The rows of A fall into several groups, and each row is roughly a mix of its group's hidden directions.
A, 111 rows:
[[ 32 -17   8  22  22  -6  -5  -4  -4  -4]
 [ 25  15  15  -3 -23 -26  10   6  -1  -6]
 [  4  11  26 -14  23  10  20  -9 -16 -11]
 [  4  -2  -4  15   1 -43 -10   5  -7 -15]
 [-18  -1  40  17   4  -5   6  -9   7  -9]
 [ -7 -27   0 -22   0   0 -21 -12 -19  17]
 [  5   8  41   7 -19 -10  -3 -10  -8   0]
 [-14  18   1  22  10 -12 -28   7 -19  -5]
 [-25  16  20   5  -1  11  22 -12  13 -16]
 [  1   7 -13  32   5  -6 -13 -15 -26  11]
 [ -7 -16  14   4 -13  11   0  22   9  34]
 [ 29   5   9   3  -4 -15  15 -15   6  29]
 [ 16   0  -2  33  -2   1  12 -31  -5   2]
 [ -4   4  19  -9 -11 -36 -11  -7   9 -18]
 [ 19  13  -5  -2  17   2  22 -18  10  26]
 [ -3  39   6 -13   1  19 -11  17  -3   4]
 [ 16  10   6  24  -1 -25 -14  22  14  -5]
 [ 19   9   2  -3   5 -11 -32  26 -14  -1]
 [  7 -12   0 -43  16   3  12  -3  -2  -6]
 [ -1  -2   1 -16 -24   0 -13  14  12  33]
 [ -7   5  13  16  10  17  28 -19   7 -20]
 [ -7  15 -20 -18  20  31   7  -3   3   5]
 [ 25   1  25  -8  -7   5  11  17 -21  16]
 [ -3   6 -20  15 -29 -22  17   5  15  -2]
 [  5 -14  -8  -6 -10  12  36  -4  25   3]
 [ -3  15  16  -5   4   2  22 -35  10  11]
 [ -8   4   0 -31  19  15 -15  15  16  11]
 [ 12  39   2 -10   4   9  -7  19   0 -14]
 [ -9  21   1  14 -10   1   1 -10 -31 -25]
 [-31  14 -13   0  -3   6  -2 -21  25  -7]
 [-13  -3   3   0  17   5  11 -35   7 -24]
 [ -8   5   5  10  -4  10  35 -12 -28  -3]
 [ 21  12  20  -3  13 -16   9 -29  11   0]
 [ -2  -6 -31  20  11  -6   4 -21 -21  11]
 [ 11 -25 -27  -8 -18 -23   6   0   0  -6]
 [ -6   7  -3 -32   1  -1 -25 -19  17 -11]
 [ -5  -6  -5 -40  13 -11   9  -7 -20   1]
 [  5   2   6  -1  12  24   7 -23  34   2]
 [  8  17 -26  -5  19 -15  14 -23   4 -11]
 [ 10  25 -27 -17   7  18   2  -7 -18   1]
 [ 19   6 -11 -22  26  -9 -14  11   9  16]
 [ 20 -12 -24  14 -11 -12 -20  -7   3  21]
 [ 30 -15  -6  17  -1   9 -23 -16   9  -7]
 [-17  11  14 -11 -20  -4  16   2  32   7]
 [-12  13  22 -11 -18   1  16  11  29   2]
 [-16 -19 -20  11  -4 -22   3   3  12 -26]
 [-21   3 -15  23   8  -7  -4  28 -20   4]
 [-12 -17  -7 -15  18   7 -10  -1  24 -27]
 [  2   8  18  -6 -11 -31 -22 -19  10  -6]
 [-20  24  15 -10  -4 -15 -11  11 -22  15]
 [ 11 -29   7  17  -3 -31   2 -11   7  -5]
 [ 10  -6  24 -13  -8 -21   0  -3  25  22]
 [ -1 -10 -11  -5   0   8  20 -12  40  -7]
 [  1  -5 -23  -3  -4 -21  14 -24 -15  22]
 [-20  -8 -15 -12  27  18  -8   9  -9 -19]
 [  9 -34 -18   2  -7 -17  15  -7 -16  -6]
 [ 15  -2   3   6   8  -5 -27  -6 -36  -8]
 [-16  20  14  27 -20  -4 -16  13   6   3]
 [ 11 -25 -18  -6   7  -2  26  11 -16 -16]
 [-13 -10   5   7  29  16 -10   2   2 -31]
 [ -7  -2 -29 -28  -7  26  -3   6   7   0]
 [ 12 -15  12  18  21  14  31  -2   1 -10]
 [-22  13  13  -2  -2  13  19  -1  33   0]
 [-11  14  14  11  11   3 -11  -2 -40   1]
 [-11  13  19  11  12  14 -13  22 -25  11]
 [  3 -15   1 -31   0  10   2 -20  27   0]
 [  0  -6 -18  -6  -1  -8  33  16   9  23]
 [-19   1  25  10 -21  18   2  15 -10  18]
 [ -1 -11  11 -23   9  34 -13  -2  15 -10]
 [ 15  -1 -25 -14  -6  22 -17   9 -20 -10]
 [-13   5 -27  -5  -6  23   5  22 -14  16]
 [-12  10  13  -7  -2   6  -3  43  11   1]
 [  8   4  35  -7 -19  -4  13   6   2 -23]
 [ 12 -11  17 -23 -20  -2  13  -7 -22  17]
 [ -3   4   2  -5 -17 -18 -15  37 -10  12]
 [ 13   8  -7 -14 -28 -20 -15  17  14   9]
 [ 23 -13 -15   5  -3 -19  -6  10 -31   9]
 [-18  15   6  -1  33   7  17  -7  16  13]
 [ 16  -1  13  10 -10   5  14  28 -18  23]
 [ -5 -20 -15  -6 -27  -8 -12  17  20 -12]
 [-13  -7 -20   9   5   5 -19  29 -19 -13]
 [  6   8   4  22 -18 -17  -1  14 -27  19]
 [-31  -2 -12 -14   9  13  12  -5  26 -12]
 [-17 -11   5 -24  10  13  -4 -34  -1  -3]
 [ -3   2   1 -30   0 -15  -4  31 -14  15]
 [-15   6   8  15   2  13  36   4  14 -14]
 [  9  -5  -6  16  20  23 -17 -26   5 -11]
 [ -5  17 -20 -13   8  18  12   7   0  32]
 [ 14  -8   4 -21 -22  -1 -29   6  -8 -19]
 [ -7  15  12   3  19  21  17 -12 -26 -14]
 [-14  10 -13  -8  33  10  11   5  -8  23]
 [  7  -2  -8   5 -19  -1  40  -2  19  -2]
 [ 24 -13   3  -8  -7 -17  -1 -21 -28 -10]
 [ -7 -10 -27 -10 -11  27  -6  23  -6  10]
 [ 21  22   9   3  -7  -6  -5   6 -27  24]
 [ 16 -17 -17 -21   1 -19  -7  -9 -13 -23]
 [ 12  -6   1  -6  18  -3  13 -24 -32 -12]
 [ -4  10 -32   8  10  -3 -16  14  17 -20]
 [-10 -17   8  13   2 -10 -14   1   0 -39]
 [ -2  11 -11   1 -26 -17 -10  12  31   9]
 [-24  -2 -22   8  21   9  -8 -14  18 -17]
 [ 24  -5  32  -3   0   1  -1  14 -17  18]
 [ 14  24  16 -22  16  20  -7 -12  -7   6]
 [ 19  -3  17  -8 -22  -1 -24  -1 -19 -19]
 [ -6 -17 -25 -13  11  -4 -21  -9 -24 -13]
 [-11  -3 -16 -10   4  -4 -13  40  -4  14]
 [ 17  -7  17  -7  16  -6 -11  -3 -36 -10]
 [  0  -6  19 -22 -19 -14  16  -8  -7 -26]
 [ 29  -7   5  -4  -9  18 -23   2 -22 -12]
 [  3   1 -13  -1  12  -3 -37   5 -21  16]
 [  5  -4  -3 -15 -18  -4  15 -10  39   0]]

One row of each group comes first, with its name. Which group is each row after those in?
[ 17 -10  31   9  17 -10   0  -1  16  20] : (90)
[  6   5 -10  26  -2   1 -18 -32   5  15] : (39)
[ -2 -19  -3 -29 -24  -7  -4 -11 -10  21] : (127)

[-10  -2  30  20  -4 -24   4 -12   3 -18] : (90)
[-27  16   6  10  19  29   3  -9  10   2] : (127)
[ 34  -6   0   3   8  -6 -16 -14 -26   8] : (39)
[-23  23  10   2   1   5 -17  -9 -30   5] : (127)
[ -4   0 -20   8  27  16  13  22   3  19] : (39)
[  9   6   0   7  -7  10  43   2 -15  -8] : (127)
[-16   4 -12 -20   7 -31 -10  12  19  -6] : (90)
[32 -6 29 -9  3  8 14 12 -1  9] : (127)
[-13 -21  12   0 -27  22  -2  16   7  14] : (90)
[ -1 -29 -25  12   2 -20  -3  16  14  -6] : (90)
[ 11 -27  10 -15 -16   6  18  -1   5  26] : (127)
